In the data rows, the value 50 means zero.
How far apart are the two rows of each pair, measured in a hidden way? 0 means very close, and 20 very far. Two or three weighted sums of its numbers give each row a place; it is the straight-line distance between the places.
  38  58  51  59  61  62  37  64  54  39  48  50  46  64  57  53  60  57  53  56  40
  53  58  39  45  44  43  44  56  54  46  58  39  55  51  62  40  51  53  42  44  56: 5
  66  41  46  37  34  36  62  40  45  62  59  49  51  34  49  43  40  46  36  43  64
  44  40  62  62  56  52  49  50  44  56  54  57  41  54  46  62  58  53  55  61  42: 10
  54  38  61  50  49  45  61  40  43  61  58  55  43  45  40  58  46  50  53  57  52
  32  59  55  65  68  65  34  67  55  36  49  50  44  69  58  57  63  59  58  61  35: 7
  52  60  37  42  46  51  48  48  57  42  29  45  65  44  49  38  45  44  58  35  57
  46  44  61  59  57  52  48  52  44  54  59  55  41  57  47  62  57  55  52  64  41: 12
  52  58  40  45  46  48  44  58  56  44  57  42  56  53  59  41  52  51  42  44  55
  53  47  53  48  49  46  51  52  44  55  60  50  45  52  52  52  50  52  43  55  49: 9
  41  44  63  59  59  54  48  53  46  51  59  55  38  58  48  63  58  55  52  64  41
  70  42  45  32  30  32  64  37  41  66  61  47  50  32  48  40  37  44  33  40  65: 11
  66  64  27  25  31  38  56  43  56  48  36  37  70  35  52  25  36  41  41  25  70
  57  32  58  50  47  45  65  34  42  66  49  61  46  37  33  57  44  44  55  52  49: 11
  55  61  34  41  44  50  47  49  57  42  38  43  63  44  56  35  46  47  51  35  59
  53  40  61  51  50  47  57  43  41  59  55  58  43  47  41  57  48  51  52  58  46: 6
  51  32  63  53  52  49  62  37  43  64  47  64  45  42  35  62  47  45  57  56  45
  57  54  40  39  40  42  48  54  53  52  61  43  54  48  61  40  45  48  31  41  57: 15
  51  53  47  46  47  48  47  56  51  49  65  46  47  51  61  46  50  52  37  51  54
  31  47  70  73  71  68  38  61  49  44  56  59  33  70  52  71  67  60  61  73  28: 14
  45  57  49  52  55  54  41  61  53  43  59  48  49  59  58  48  57  53  45  54  48
  41  61  49  61  62  59  38  58  57  36  35  47  54  60  53  54  58  55  64  53  40: 10
  42  35  70  64  61  55  54  43  42  58  53  63  39  53  34  71  56  54  63  65  38
  60  34  58  44  42  41  69  31  41  67  51  57  46  35  32  56  42  47  51  50  55: 8
  54  45  53  48  46  47  52  48  46  54  64  49  44  49  51  51  49  52  45  52  52
  31  58  57  66  67  65  35  65  55  36  47  50  47  70  57  58  62  57  56  59  34: 8
  47  57  44  52  51  52  41  59  56  43  53  45  53  54  62  45  55  52  46  48  52
  22  59  62  77  79  73  32  64  57  29  30  56  48  74  53  65  66  57  79  63  26: 16
  62  50  43  37  37  38  54  49  47  56  66  42  51  44  56  41  44  49  34  44  59
  60  35  52  45  40  42  64  37  44  64  54  54  52  34  45  49  43  43  48  48  58: 7
  54  34  59  49  44  44  66  32  42  64  53  56  42  37  37  58  45  47  54  53  53
  52  60  40  49  49  52  45  52  60  41  34  45  62  49  55  39  49  47  56  39  54: 6
  40  50  57  64  59  58  39  61  50  45  60  51  43  61  59  58  59  56  50  61  40
  39  51  55  61  62  58  38  64  52  44  57  50  45  63  58  57  60  56  49  61  38: 7
  65  37  52  40  38  38  67  34  41  67  55  54  50  35  35  51  41  45  44  47  59
  39  59  51  59  64  62  38  60  57  37  39  51  52  65  53  54  58  54  60  55  39: 12
  67  37  48  34  34  36  68  34  43  67  59  51  53  31  42  45  38  41  38  42  64
  67  57  30  30  29  35  52  51  54  53  62  33  59  36  65  28  40  47  28  31  67: 6
  43  40  63  60  58  53  51  49  45  55  55  56  41  55  46  64  55  52  53  64  43
  43  32  72  63  64  52  60  39  40  60  46  67  39  50  27  71  51  50  67  67  38: 7
  40  59  48  56  58  58  40  59  56  38  38  48  55  60  55  49  56  52  58  48  45
  43  43  63  60  61  54  47  54  42  51  56  57  37  59  48  62  57  53  56  63  39: 10
  51  56  46  44  47  50  45  58  53  47  59  45  51  56  58  45  48  53  37  46  51
  54  47  54  47  48  49  51  49  45  53  64  51  43  52  52  50  49  53  41  56  49: 4
  47  41  60  59  53  51  52  49  45  55  56  56  40  52  48  59  53  52  54  60  47
  38  57  53  61  61  61  36  64  53  40  56  49  44  64  63  54  61  58  50  59  39: 4
  49  39  62  54  53  48  58  43  43  60  54  59  43  50  39  62  51  50  53  62  49
  51  51  47  45  49  45  47  57  45  52  62  49  50  55  55  48  51  50  38  52  51: 6
  47  34  67  61  59  54  60  37  42  59  47  61  37  45  34  66  53  52  63  64  41
  67  40  46  34  32  33  64  37  43  64  60  47  51  35  44  44  40  45  37  44  63: 13
  51  47  54  53  48  48  49  51  45  54  61  50  43  52  53  54  52  54  47  54  48
  48  57  46  51  51  49  42  59  52  45  58  44  48  57  59  48  56  56  42  50  52: 8
  62  62  31  33  35  43  50  49  55  46  44  37  62  40  60  30  41  43  39  32  65
  52  60  40  43  47  51  44  57  57  43  51  43  57  51  59  40  49  48  43  43  53: 6
  40  53  57  63  60  60  39  61  48  43  57  49  39  63  62  56  61  58  49  61  39
  51  38  64  53  52  49  61  39  40  61  50  61  41  46  35  63  49  50  55  60  46: 6
  28  50  64  72  72  69  35  67  50  41  55  60  37  73  55  68  65  61  55  70  27
  39  32  76  70  67  57  59  38  40  60  41  69  34  51  26  77  56  50  73  69  33: 8
  52  57  46  46  46  47  45  57  50  47  62  42  48  53  61  43  53  55  41  50  53
  58  56  43  41  40  43  47  54  49  49  65  39  49  48  60  41  46  52  37  45  57: 5
  44  60  45  54  55  56  41  59  56  39  42  48  54  57  57  48  55  52  51  48  48
  51  63  40  47  47  51  45  52  56  40  36  42  57  49  56  42  50  51  55  40  53: 8
  55  60  35  44  43  48  45  54  57  44  46  40  59  48  60  37  49  49  47  38  58
  54  36  60  52  50  46  61  38  40  62  52  59  43  42  37  56  47  50  56  57  49: 10
  58  61  34  36  38  43  48  52  54  46  46  40  63  43  57  34  47  47  42  32  61
  47  35  65  57  56  52  60  41  43  59  50  62  40  50  39  63  48  49  59  62  44: 13
  51  59  39  42  46  50  46  56  58  43  46  44  59  51  58  39  46  46  43  41  54
  35  35  75  73  69  63  50  48  40  54  48  67  36  59  38  76  59  55  69  73  29: 16
  36  55  53  63  64  63  36  66  56  39  50  54  48  66  60  56  60  54  50  58  38
  54  60  35  41  43  47  48  52  58  44  41  44  65  46  57  37  45  46  49  35  59: 9
  44  53  54  59  56  56  41  61  49  45  62  47  42  59  60  54  59  59  49  60  44
  37  49  63  69  65  60  39  62  48  46  58  54  38  66  52  66  63  60  55  67  34: 5
  51  55  45  49  44  48  45  56  51  47  63  41  45  49  64  44  50  53  41  47  56
  35  58  50  66  66  62  33  64  56  35  44  48  48  65  59  56  62  56  60  56  38: 9
  56  33  62  51  48  44  69  28  42  65  46  59  42  37  29  61  44  45  57  55  51
  46  56  47  54  54  53  40  61  50  44  57  48  48  60  57  50  56  56  46  53  44: 4
  47  60  43  46  52  53  45  54  56  41  33  48  61  54  50  44  48  46  54  42  52
  52  31  61  49  49  43  69  30  41  69  44  63  45  38  21  63  44  43  58  54  48: 4
  52  61  37  42  44  49  48  52  61  45  36  45  66  49  52  40  47  43  49  37  60
  55  48  46  42  43  45  52  51  49  54  62  47  50  47  55  46  45  48  35  51  55: 7
  65  36  50  35  35  35  69  31  38  67  55  53  49  32  35  47  37  43  45  46  61
  38  52  57  58  62  60  40  62  49  44  58  53  41  66  56  58  58  56  48  60  35: 11
  59  49  44  41  41  44  50  52  49  54  64  45  49  48  55  44  47  51  37  47  56
  42  62  51  53  58  57  41  61  55  40  49  47  51  64  55  50  55  55  50  51  44: 6
  39  41  68  62  61  57  50  51  43  53  55  61  38  59  42  66  57  55  58  66  36
  67  33  50  33  34  33  76  26  41  73  49  57  55  26  28  48  32  38  42  42  63: 13
  59  40  52  44  42  43  60  41  44  59  57  52  49  39  47  49  43  46  44  49  56
  48  42  59  53  52  51  53  49  45  55  59  55  43  50  49  57  52  51  49  59  46: 6
  69  36  49  34  34  33  71  30  43  69  53  54  51  30  35  46  34  40  43  46  63
  48  44  58  53  54  50  51  50  45  53  58  53  42  54  50  59  54  52  49  61  45: 12
  52  31  66  56  54  48  68  31  39  66  40  65  41  38  28  63  45  42  63  56  45
  41  62  49  59  61  63  42  54  54  35  28  52  58  58  47  51  54  50  70  49  45: 6
  57  38  58  49  47  45  60  40  42  61  57  56  45  43  41  55  46  49  49  55  51
  36  59  53  58  60  56  37  64  54  40  51  50  48  67  55  56  60  56  50  57  38: 9
  51  32  67  54  54  49  67  31  41  64  44  64  39  42  27  66  45  45  60  59  42
  40  35  73  68  64  59  57  41  41  58  46  65  37  52  33  73  55  52  68  69  34: 5
  24  59  62  79  79  72  29  68  55  32  36  55  42  75  55  66  71  61  74  67  26
  46  57  45  52  53  54  40  60  56  42  56  45  51  57  62  46  56  54  46  50  47: 9
  40  55  50  59  59  58  38  63  54  41  56  47  46  62  62  52  57  55  48  55  41
  60  46  47  39  38  40  55  45  47  57  64  45  47  42  54  45  44  50  37  46  60: 7
  51  62  40  45  48  52  46  53  56  42  34  44  63  49  54  40  45  47  52  41  53
  37  61  51  60  62  63  39  60  57  35  38  47  50  62  57  51  58  55  62  52  41: 8
  68  60  27  25  28  39  52  50  56  50  57  37  63  37  64  24  37  44  24  29  68
  50  60  44  52  50  52  41  57  57  43  48  44  54  56  58  47  55  54  48  46  52: 14
  47  59  45  54  55  57  40  60  56  41  50  45  52  58  58  47  55  53  52  51  45
  36  56  54  61  60  59  38  64  54  42  55  49  41  66  60  57  61  57  50  58  39: 3
  33  47  65  67  68  62  41  63  46  46  60  58  37  67  53  64  60  58  57  69  34
  61  34  54  43  41  38  69  31  41  67  52  53  48  32  38  50  40  42  49  47  59: 5
  62  46  46  40  38  38  54  48  45  59  63  46  50  43  52  44  42  49  38  45  58
  58  50  44  38  41  42  51  52  48  55  61  46  51  46  57  42  46  48  33  48  56: 4
  55  58  38  40  41  43  45  56  52  48  56  40  56  49  59  39  48  50  36  42  57
  55  35  61  49  48  43  64  35  40  65  51  61  43  40  33  58  45  47  55  54  50: 12
  50  44  59  52  50  46  53  48  43  56  59  53  42  51  46  57  52  54  49  57  49
  57  32  62  46  44  41  74  26  41  70  46  61  45  32  26  59  41  43  54  50  52: 7
  44  53  51  56  54  55  42  60  51  46  60  47  43  58  60  53  59  53  46  55  45
  52  60  37  44  44  50  46  54  59  42  44  42  60  49  57  37  48  48  46  37  55: 13
  74  34  44  30  27  29  74  26  43  72  55  49  54  22  38  41  32  38  38  37  72
  54  39  55  50  47  44  55  45  42  59  57  55  47  47  44  55  48  49  48  54  51: 4
  52  44  55  49  48  46  52  51  45  55  64  52  47  51  48  54  50  52  46  57  51
  67  35  53  38  35  34  71  30  41  69  53  54  50  29  36  48  39  43  46  43  61: 5
  55  33  63  48  47  44  72  29  38  69  46  63  44  35  23  62  42  44  56  55  50
  59  44  48  40  39  43  57  46  45  58  60  50  50  43  53  45  43  47  38  48  59: 6
  47  37  68  58  60  53  59  42  40  60  51  64  39  52  34  67  52  49  59  65  40
  61  62  33  33  36  41  49  51  56  48  50  39  62  45  56  33  42  47  36  33  61: 19
  43  58  52  54  56  56  40  61  53  43  58  47  45  63  59  53  55  56  47  54  42
  40  54  53  59  58  56  39  62  49  43  55  49  46  62  58  54  59  56  48  57  40: 8
  55  42  55  45  45  43  58  44  43  60  58  54  45  45  47  52  47  47  45  52  52
  49  58  44  47  49  52  43  57  55  44  57  44  50  56  60  45  52  54  42  48  51: 8
  53  35  59  49  51  46  60  41  44  61  53  61  45  45  39  59  47  49  50  58  50
  33  43  70  72  72  66  42  60  45  45  56  60  36  66  51  70  64  58  61  72  31: 10
  41  61  46  57  58  59  41  55  58  37  34  48  56  57  51  48  56  52  64  45  47
  45  61  47  57  58  57  42  52  56  39  26  51  60  55  45  51  55  50  69  47  47: 4
  38  59  50  60  61  62  37  61  58  37  40  49  52  62  58  51  59  52  58  53  40
  42  57  50  58  56  55  39  60  54  41  57  44  46  60  63  51  58  56  49  56  45: 4
  49  32  67  55  56  47  64  35  41  65  44  65  43  43  30  66  47  45  60  59  42
  21  33  89  86  86  70  48  49  39  53  41  77  26  72  27  91  67  61  83  86  15: 7
  52  61  37  44  47  49  47  52  57  40  38  44  62  49  54  40  47  46  53  38  57
  54  51  48  46  45  46  48  54  48  51  64  45  48  52  56  47  48  56  38  52  54: 7
  49  36  66  61  56  51  58  42  40  59  51  59  38  48  37  64  51  51  60  64  44
  44  60  43  52  53  58  44  54  57  38  32  47  60  53  53  44  51  48  59  41  48: 11
  44  59  44  51  57  58  41  58  56  39  45  50  55  59  58  46  53  51  52  46  47
  44  60  44  54  54  57  43  54  56  39  30  45  59  52  53  46  51  49  65  43  48: 6
  68  48  42  37  33  36  56  45  48  58  65  40  50  39  54  40  44  51  35  44  64
  50  61  40  46  49  55  44  54  60  41  43  43  58  52  59  42  48  49  46  44  53: 9
  46  33  67  60  58  50  62  37  38  63  45  63  40  45  29  67  50  47  65  62  41
  72  36  46  32  29  32  71  31  43  70  57  49  54  25  41  41  35  41  37  40  68: 9
  50  46  54  55  51  52  48  51  45  51  59  53  41  51  55  55  54  52  48  58  46
  55  58  35  38  44  46  45  57  56  47  53  42  59  50  60  38  49  47  35  40  57: 7
  49  53  51  55  53  53  44  58  47  47  62  47  44  55  59  51  55  56  46  56  48
  47  59  42  47  48  52  44  57  60  42  49  44  53  54  62  43  51  50  41  45  54: 9
  42  50  56  57  57  53  43  59  51  48  60  52  41  61  55  58  59  55  47  60  44
  63  45  49  40  38  41  57  43  43  58  62  45  44  40  49  46  44  50  39  50  60: 8
  55  41  52  48  46  46  55  46  45  58  57  51  45  45  47  52  48  48  47  53  50
  38  37  72  68  64  59  52  46  45  54  53  65  35  55  41  71  59  55  64  68  37: 8
  35  39  75  72  68  60  48  50  43  52  53  60  35  60  42  74  60  58  67  74  33
  47  46  57  53  54  51  48  52  45  52  61  55  41  58  48  58  52  54  47  58  44: 15
  51  37  64  56  51  47  60  40  41  60  54  55  41  46  40  61  48  52  57  61  49
  41  59  47  55  58  58  39  61  55  41  45  47  53  61  56  50  57  53  53  52  43: 7
  34  59  50  63  67  67  39  57  56  35  18  56  60  62  45  57  57  49  74  52  38
  47  37  65  57  54  50  58  42  42  59  54  56  41  49  41  64  52  53  57  63  44: 10
  68  30  50  36  31  33  80  20  44  75  46  55  51  21  29  47  33  37  45  38  66
  51  40  60  50  51  49  56  46  41  59  56  58  43  50  41  59  48  50  50  59  47: 14
  34  60  52  66  70  67  36  62  56  33  36  55  53  65  51  57  60  55  68  58  38
  53  61  36  44  47  49  45  52  57  41  41  41  61  48  54  39  49  49  51  38  57: 7
  30  59  57  70  70  70  35  62  58  31  29  55  50  67  51  59  62  53  70  58  33
  63  39  55  45  40  42  64  35  43  61  56  52  45  35  44  51  43  47  48  51  56: 10
  60  60  30  33  36  38  50  52  56  48  52  35  63  43  60  31  44  46  34  33  64
  56  61  37  36  41  46  48  51  57  45  47  42  61  47  55  36  44  47  41  36  59: 6
  51  35  61  52  52  45  61  40  42  63  49  60  44  46  34  62  48  47  55  60  48
  32  58  58  66  69  66  34  66  52  39  53  54  41  72  56  60  63  58  57  63  31: 11
  57  58  34  40  39  43  46  55  56  47  58  37  59  45  63  36  46  47  36  38  62
  35  34  77  72  70  60  55  44  40  57  45  68  33  59  31  78  59  53  73  74  34: 18
  48  61  42  49  52  55  43  56  59  38  41  44  59  54  56  43  48  51  55  43  51
  53  48  50  48  45  47  49  53  49  53  62  48  46  51  56  50  51  53  39  52  53: 11
  46  59  42  52  51  55  42  59  59  42  47  43  56  54  61  43  51  51  48  46  51
  39  54  55  60  61  60  38  64  50  43  56  49  41  65  60  55  60  56  50  62  39: 9
  50  43  56  54  53  53  50  52  47  54  59  57  45  50  51  55  52  51  48  59  47
  50  57  40  48  49  51  41  59  57  44  53  46  54  54  61  42  51  49  42  44  52: 11
  50  48  53  53  50  51  48  54  48  51  63  53  44  53  56  52  55  54  44  52  49
  52  54  43  45  45  48  46  56  54  47  62  44  50  52  61  42  48  52  38  46  54: 5
  52  60  40  42  43  47  45  56  55  45  51  42  58  50  58  40  49  50  41  40  57
  63  32  57  39  38  35  76  23  41  73  46  58  50  28  24  53  37  42  48  44  58: 3
  33  56  57  69  72  65  32  68  56  36  49  54  44  71  58  60  65  59  58  62  31
  59  45  47  42  41  44  53  49  48  56  63  47  50  46  54  45  45  50  39  48  56: 8
  52  42  57  51  47  44  56  45  43  59  60  52  43  47  45  57  52  49  49  57  52
  50  46  52  50  51  51  48  54  45  50  59  52  45  54  54  52  54  51  45  55  46: 5
  46  63  45  52  56  58  46  51  55  38  25  51  61  50  48  46  50  47  67  42  49
  42  50  52  55  55  55  42  61  54  47  60  52  46  61  57  54  56  53  45  56  44: 13
  59  56  40  41  39  41  48  54  50  50  60  38  54  49  58  40  47  51  35  43  59
  42  56  52  58  55  56  40  62  50  44  57  45  43  61  59  54  59  59  48  57  42: 9
  50  60  43  44  49  52  48  49  56  42  29  50  64  53  45  44  47  48  57  39  54
  55  44  53  45  44  45  56  47  44  59  61  51  46  46  50  51  47  48  42  52  54: 7
  38  58  49  63  62  60  35  62  56  38  48  48  47  62  61  52  62  58  57  54  40
  36  51  63  67  65  61  40  62  47  44  59  54  36  66  55  63  62  58  55  66  36: 3
  47  57  47  49  50  52  43  60  53  45  60  45  49  57  61  46  52  54  41  50  51
  44  34  69  61  61  52  59  41  40  61  49  67  39  51  30  68  53  54  63  65  41: 11
  47  34  64  57  55  51  59  41  45  60  53  61  42  46  39  63  52  49  58  58  46
  37  52  63  66  66  61  38  63  45  44  59  53  36  69  51  63  64  61  56  68  34: 11
  50  57  43  49  50  51  41  60  54  43  57  43  51  55  60  44  53  55  45  50  50
  50  57  41  46  49  52  44  58  57  43  51  45  58  53  60  41  49  50  39  43  50: 8
  56  32  64  48  50  45  70  30  38  68  44  63  43  37  26  60  40  42  57  54  48
  39  59  45  58  60  60  39  58  60  37  36  50  58  59  55  50  56  49  62  48  47: 6
  55  57  37  38  40  45  47  55  55  47  61  41  54  46  64  36  46  48  32  40  61
  44  58  49  55  54  53  39  60  52  42  57  45  47  59  59  51  57  55  47  55  45: 6
  42  53  56  56  59  56  41  61  50  44  60  53  41  63  56  55  54  55  45  58  41
  61  34  56  42  41  37  70  30  40  70  50  59  49  33  30  54  42  44  51  48  56: 8
  50  61  41  46  49  52  46  52  55  41  31  46  62  50  51  42  45  44  59  39  52
  43  58  44  51  54  55  40  62  55  42  51  47  51  58  60  46  55  52  47  48  47: 8
  45  37  64  58  59  56  54  45  44  56  53  62  41  52  40  64  52  51  56  64  40
  34  60  55  69  67  63  34  65  54  35  47  49  46  68  59  57  67  59  63  60  37: 6
  34  43  68  70  68  60  43  58  42  49  56  60  37  65  46  69  64  58  63  69  31
  41  38  67  62  61  54  53  47  42  57  51  64  39  56  37  68  56  54  59  65  39: 6
  52  50  49  46  44  43  50  53  47  52  65  46  50  51  55  47  50  51  39  50  54
  30  57  58  69  69  68  32  67  56  36  48  55  44  73  57  60  64  61  60  63  34: 9
  58  44  46  40  40  39  55  47  47  58  60  46  50  41  55  44  41  46  39  48  59
  61  39  54  43  40  41  63  37  42  63  56  52  46  39  44  52  44  47  46  51  57: 5
  43  58  47  59  56  57  39  60  57  38  49  48  50  59  61  48  57  53  51  50  49
  58  61  35  39  42  46  47  52  55  44  49  37  61  46  60  35  47  47  40  38  60: 5
  45  61  47  54  58  60  44  52  55  36  25  50  60  54  47  49  51  48  68  44  47
  51  60  42  47  47  52  43  57  55  43  52  43  54  53  61  41  51  51  42  44  51: 12
  58  42  54  44  43  43  59  42  41  60  60  51  45  43  45  52  46  50  45  54  54
  54  35  58  50  48  44  63  37  43  64  52  58  44  42  36  59  47  45  54  57  52: 5
  52  59  40  45  45  47  45  56  54  47  57  41  51  53  62  43  53  51  38  46  57
  67  62  24  26  28  37  56  43  57  49  37  35  71  34  53  25  35  38  43  24  73: 11
  51  60  41  51  49  51  42  55  56  42  43  42  56  50  56  42  51  54  56  43  52
  44  36  70  64  59  53  57  41  40  59  50  62  36  51  37  68  54  52  64  64  38: 7
  34  59  54  66  67  64  35  63  57  34  38  52  48  66  55  58  64  58  67  58  39
  50  61  41  46  49  50  43  57  56  43  48  44  57  53  56  41  52  52  45  43  52: 14
  50  59  40  46  48  52  43  56  56  43  49  44  55  53  60  42  50  51  44  43  52
  28  58  58  73  75  70  31  68  55  34  44  56  45  74  56  62  67  61  67  63  29: 12
  59  42  53  43  40  41  60  41  43  61  60  49  46  42  46  51  44  49  43  48  56
  65  33  54  40  36  33  75  25  40  73  46  54  49  25  30  50  36  42  48  45  61: 6
  50  58  43  50  52  54  41  59  57  41  52  44  52  55  60  44  53  53  48  45  50
  48  59  40  48  48  50  47  50  57  41  30  44  64  47  50  41  46  45  61  37  55: 8
  52  43  56  49  46  44  54  48  45  57  59  51  45  50  50  52  49  51  43  51  51
  30  56  57  67  69  64  34  67  55  38  46  56  47  71  58  59  65  58  58  60  35: 8
  57  44  51  42  42  42  56  46  47  59  62  51  48  45  51  48  45  47  37  49  57
  56  60  33  39  40  48  51  46  60  43  30  43  68  40  55  34  41  41  52  32  64: 9
  33  56  55  65  68  61  34  66  54  39  50  53  43  68  59  59  63  57  57  61  34
  45  61  45  52  56  56  42  55  56  39  38  48  58  58  52  47  52  50  58  47  48: 9
  42  33  69  65  61  54  58  40  42  60  46  65  39  50  32  70  55  50  65  66  38
  64  62  29  33  34  40  51  46  57  46  47  37  66  39  57  29  43  45  43  28  68: 10
  56  61  33  41  44  49  48  49  57  42  38  44  66  43  53  35  43  46  53  33  61
  67  34  55  41  39  37  73  25  38  73  50  59  47  29  25  54  39  44  53  46  56: 5
  51  35  59  54  51  50  60  41  45  62  51  60  45  43  44  58  48  46  54  60  50
  53  31  63  49  47  43  71  29  42  68  46  62  44  36  26  60  41  44  54  53  50: 17
  37  46  65  65  65  60  44  57  46  48  59  56  37  65  50  67  60  55  55  70  36
  64  44  44  31  31  33  61  42  45  62  65  47  54  38  50  41  39  44  30  41  65: 17
  51  42  59  52  50  51  55  46  43  54  60  55  40  49  49  57  49  52  49  60  51
  72  45  38  29  25  29  64  39  46  64  65  42  56  30  55  34  38  44  28  37  71: 9
  44  60  44  51  53  53  41  59  56  42  48  47  52  58  56  46  53  52  51  48  48
  71  48  39  28  27  32  61  42  42  61  65  43  53  35  52  35  40  46  28  39  67: 11
  49  61  42  46  51  54  43  54  58  39  42  46  59  54  52  44  48  48  53  44  52
  50  39  57  50  50  47  55  45  44  58  58  57  47  49  44  56  47  49  48  57  48: 9
  33  61  53  65  68  66  37  60  56  35  29  54  55  65  50  57  60  53  70  52  38
  61  40  55  47  43  41  61  41  41  62  59  51  45  41  43  53  46  49  50  51  56: 9
  46  56  45  54  53  56  41  59  54  42  59  44  47  54  63  46  56  56  47  51  50
  57  55  40  39  40  44  48  54  51  50  62  39  52  47  60  39  45  49  34  45  57: 7
  53  59  40  42  44  48  46  57  56  45  54  42  55  52  62  39  49  49  39  42  56
  50  58  40  50  46  50  42  58  56  43  53  40  54  52  60  42  53  52  45  46  51: 7
  61  32  56  45  41  39  72  26  43  69  47  58  47  29  30  55  39  44  54  48  58
  59  54  41  39  37  42  49  54  50  51  63  40  52  46  61  38  46  50  33  41  61: 8
  60  36  54  43  41  39  65  35  42  64  57  53  48  35  40  50  38  44  48  50  58
  49  59  40  45  47  50  44  55  58  44  43  44  60  50  55  40  51  51  47  37  53: 7
  63  44  46  37  37  38  60  44  45  60  62  46  51  39  52  43  43  46  36  46  63
  62  60  30  28  34  39  50  50  54  49  49  40  65  42  54  29  39  47  34  29  65: 14
  58  35  55  45  42  42  65  34  44  64  57  54  48  39  39  53  40  44  47  51  57
  64  36  55  40  40  40  69  31  41  67  50  56  48  32  36  51  39  40  48  47  55: 8
  64  57  34  34  32  38  50  52  53  50  64  35  55  42  62  32  43  50  31  37  66
  34  56  58  62  65  62  37  65  53  40  54  51  41  68  60  60  61  56  51  62  35: 18
  56  61  36  41  42  49  49  49  57  43  35  41  65  44  53  37  43  45  49  38  58
  52  56  39  43  44  47  44  56  55  48  57  41  54  52  60  40  51  51  36  43  55: 9
  51  59  38  45  47  51  46  52  58  43  34  45  65  48  49  39  46  46  52  38  57
  51  45  55  47  48  46  54  49  44  56  60  51  44  51  49  55  47  51  42  56  50: 11
  48  56  45  48  48  50  44  58  51  45  58  45  47  54  62  45  54  54  38  49  51
  61  36  52  40  39  38  65  36  40  65  54  54  47  35  40  49  41  45  47  49  58: 13
  67  44  43  36  34  36  58  44  47  60  63  45  52  37  54  40  40  47  37  42  64
  47  61  42  50  51  55  44  54  57  39  35  44  58  53  53  43  49  51  57  42  50: 13
  50  59  38  45  48  52  47  50  58  42  28  48  66  47  48  41  46  45  58  37  54
  30  51  62  75  73  68  33  67  51  39  57  55  37  71  59  65  69  61  61  69  31: 15
  38  58  52  60  61  60  37  63  55  38  53  49  46  66  58  54  59  56  52  58  42
  48  35  66  56  54  51  60  41  42  60  50  61  42  48  38  64  49  48  56  63  44: 10
  64  58  38  33  35  39  50  52  49  51  64  39  54  45  57  34  43  50  29  38  62
  59  39  53  45  41  42  62  39  41  63  57  53  46  40  41  52  44  46  46  50  55: 9
  49  58  42  50  51  55  42  59  56  42  53  47  55  57  59  44  51  52  44  47  51
  44  38  65  62  58  53  53  47  43  57  53  61  41  53  42  64  55  52  58  64  40: 13
  54  34  63  51  47  45  67  32  43  65  50  59  42  38  32  60  47  47  54  55  50
  42  32  71  64  64  57  64  35  44  59  44  67  37  45  31  70  51  48  66  64  37: 11
  44  57  52  54  56  55  41  61  52  44  56  47  44  61  59  51  57  57  44  56  42
  62  45  50  44  42  41  55  45  43  57  61  47  44  42  50  47  46  53  44  50  55: 9
  42  60  46  55  56  58  42  56  57  39  32  48  58  55  53  47  52  47  61  45  47
  53  53  48  51  45  44  45  56  47  49  62  41  46  52  59  47  53  56  44  52  54: 10
  47  44  60  56  54  50  49  52  45  53  59  52  42  54  50  59  54  52  49  61  46
  54  57  43  47  45  49  45  57  54  45  57  41  49  52  63  42  48  54  39  47  54: 12
  45  61  43  52  55  54  42  56  54  39  35  47  60  56  52  46  52  48  59  44  47
  32  57  55  68  68  66  34  65  59  34  44  53  47  69  61  59  63  55  59  61  37: 9
  58  36  60  49  45  43  65  33  41  64  50  57  44  38  35  58  44  46  54  54  52
  48  60  40  49  50  52  46  51  57  40  30  47  63  47  49  42  47  45  62  37  54: 8
  61  62  31  35  37  46  52  45  57  44  33  41  68  38  51  31  41  43  50  28  62
  43  32  73  59  61  53  62  37  39  63  43  73  40  50  25  71  51  47  64  64  36: 15
